One vector is turned by the same rotation once a tick. Each row is the vector after some number of ticks, and that number follows the row.
The counts run from 0 to 788.
[-18   6  31  17  18  -5  -3  21 -20   9   6   8   3   0  35   1  21  13
  -5   3  -9 -10 -10  -8   3 -17 -23   9  34 -21 -22 -17   0 -15]
388
[-17   3  22 -20  10 -21  25  15 -32  31  13  14  -3  -3  -2   0   1   1
  32  16  -3  17  -1   4  -9  20  -3 -16  12 -23 -23 -13  -2  -9]
737
[-11  -7   8  10  24   9  22   8 -19   9  -9  12  -8 -12  34 -29   4   5
  26  -5  -8  23  25   1   3  21  -4  -6 -12  -4 -24 -19  15 -17]
760
[-35   4  18   8   8 -13  -8   4   3  10  14  25   5  11   7   7  18  -6
 -18  11  22 -12   7  -7  -5  44  -8  -1  14  -8 -11 -24  -7 -29]
507
[ -5  -8   2   3  26   5  15  -4 -21 -20  14   8  13 -11  32 -21   3 -11
   7  20  -3  15  26 -13  13  14   5 -16  -5  34 -25 -12 -16   5]
753
[ -6  22   4   4  -5  -8  26  22  -9  19  13  23  -7   8  28  -1  10   6
   4   7   5  26  -8 -17 -13  39  -3   8  -4 -19 -12 -26  10 -20]
344
[ -2   7   5  -4  20  15  24   5 -39 -11  14  -5  26 -12  28 -14  -2  -5
  -2  11   8   9  14 -20  18  -3  16 -18  12  18 -35  -6  -7  16]
628
[ -8  -4  11  -5 -11  -8  30   1  17  21  -3  22   3   1  25 -22   2 -22
   9  10 -17  18   0 -15  -4  31   8 -24  16   8 -25   8 -24   3]
430
[-20  13   9  -6  -3 -17  11  13  -3  19  19  36   2   9   5   4  12 -12
  -4  20  16  15   2  -8 -13  53   1  -4  -4  -7 -10 -21  -6 -20]
438
[-13 -10  12   3  12 -16  21  10  -2  13   2  23 -13  -4  20 -22   1  -4
  27   9 -20  31  16   4  -7  40  -5 -19 -12   0 -17 -14  -1 -16]
611
[-23   0  35  -9  13 -18   5   9 -28  18  20   7  -2  -2  -6  -4   0   2
  28  14   0 -14   3   9   9   6 -18 -17  31 -24 -22 -16  -7 -20]
426
[-31   7  13  -2   9  -3  -8  -3  19   1 -10  10   8   8  37 -10 -22   7
   8  -9 -11 -20  21 -18  10  24  -7 -32  24  -6 -14  -2 -21   3]
671
[  0  20   0 -12  12   7  17   7 -36 -16  22  -6  24  -5  30  -6 -14   4
   8  16   7  -2  11 -29  20  -4   3 -13  16  15 -26  -9 -15  16]
316
[-17 -13  26   6  14  -4   9  -6 -19   7  27   6  -6 -12  16 -10  19   1
  22  12   6 -12   4  -2   8   9 -24  15  22 -10 -24 -21  -4 -32]
450
[-21   5   9  12  26   7  -1  15 -14   3 -12  16   5 -13  20 -29  -1  -3
   4   2   5  17  42   3   4  23   5 -29 -23  12 -19 -17   7  -6]
541
[-11   8  20   4 -10  -3  14   3  18  28  23  21  12 -17  28  -5  11  -7
  -7  28   1 -11   2 -24   2  18 -14   3  20  13 -24   1 -26 -13]
256
[ -9   7  17 -10   4 -19  15  20 -17  13 -13  36  -3   7  21 -24  19 -22
  15  14 -19  31  -3   8 -10  -5   8 -16  13  -6 -19  -1 -17  12]
674
[  2  38  19  33 -21  -7   2  28  14  19   5  18  -3  -4  28 -21  -2   3
 -11  12 -10   4  12 -13  13  19 -18 -14  -2   5 -13 -13   2 -20]
436
[-10  18  26  -5  10 -28   1  26 -35 -18  20   2   3  17   8   3  -8   4
   9  15 -14   1  -4   4  10   0  -9 -37  25  -8 -14 -20  -9   1]
676
[-26  20  24   9  -2 -13 -19   0   4  -5   4  11  -3  21   6 -22  -9  -2
   8  -1   8 -25  17   6  21  29 -10 -33  19 -12  -8 -18  -4 -22]
334
[-41   5  15   4  14  -4 -18  -1   4   1  -4  21   2  18  10  -8   6  -8
 -14  -6  20 -16  20   0   5  43   1 -21   9 -11 -12 -20  -3 -20]
265
[-16  21   9 -17   9 -22  10  24 -33   8  19  21   6  13  -7   5   3  -6
   0  19  16  22   6   4  -7  37   7 -27  -6 -11 -11 -23   0  -6]
713
[  1  16   8  -4  10 -21  16  25 -41  -7   5  22  -8  17  26 -12  13   1
  25   8 -14  31 -11   4  -4   2  -1  -3   7 -20  -8 -27   0  -3]
307
[-27  -1  35  15  15 -18 -10  14 -10  -2  16  11  -4  15  12   8  13   1
  -7   9  -2 -13  -5   7   1  18 -24 -15  27 -13 -16 -26  -1 -30]
21
[ -5   2   4 -19  -4  -6  37  -2 -11  24  15  23  -5   1  20 -13   8  -5
  34   9   2  22  -2 -12  -8  39   3   4   2 -15 -23 -14  -5 -12]
1
[ -8  24  24  22  -7   1   8  23   4  35  17   9   8 -22  32  -4   1  14
  -7  15  -4  -7   6 -23   3   7 -27   4   8  -4 -23 -10   1 -22]
287
[ -1  10  14  14 -10  -7  11  -2  16   7  32  22   4 -10  30 -13  13 -12
  -2  27   1  -5   7 -20   7  25 -16   8  13  24 -16 -10 -24 -22]
717
[-27  15  17  11  -1   7   5   8   1  21 -23   4   3  11  20 -24 -14  -3
  -5 -19   3  -6  12  -4  15  26  10 -39  13 -18 -28  -6  12  -5]
148
[-25  22  -9 -19  21   9   1  -1 -25   1  -2  20  12  -1  21 -15  -1   0
  11  -1  34   0  33 -18   7  28  15  -2 -11 -11 -14 -22  -1   2]
658
[-17  18  -4 -11  22  -5  11  17 -37 -18  10  15  14  21  24  11   7  -2
 -14   5  16  22  -3 -18  -2  25  15 -11   1  -7 -16 -29   4   5]
134
[-38   8  11   0  11   4  -8 -10  -3   0  -1  12   3  16  17 -10   7   0
  -7 -12  31 -22  13  -9   9  35   2  -2  19 -23 -18 -25   3 -23]
726
[ -2  14   0  -1  18  -1   4   2 -18 -22  23   7  17 -12  29 -15 -11   2
  14  27   0   3  32 -16  19  11  -5 -13  -7  30 -13 -17 -21   3]
441
[ -6  24  12 -12  13 -24   3  29 -39 -16  18  10  10  14  12   6  -9   2
   6  21 -10  12  -2  -3   5  -2  -3 -33  17  -5  -7 -17 -15  14]
433
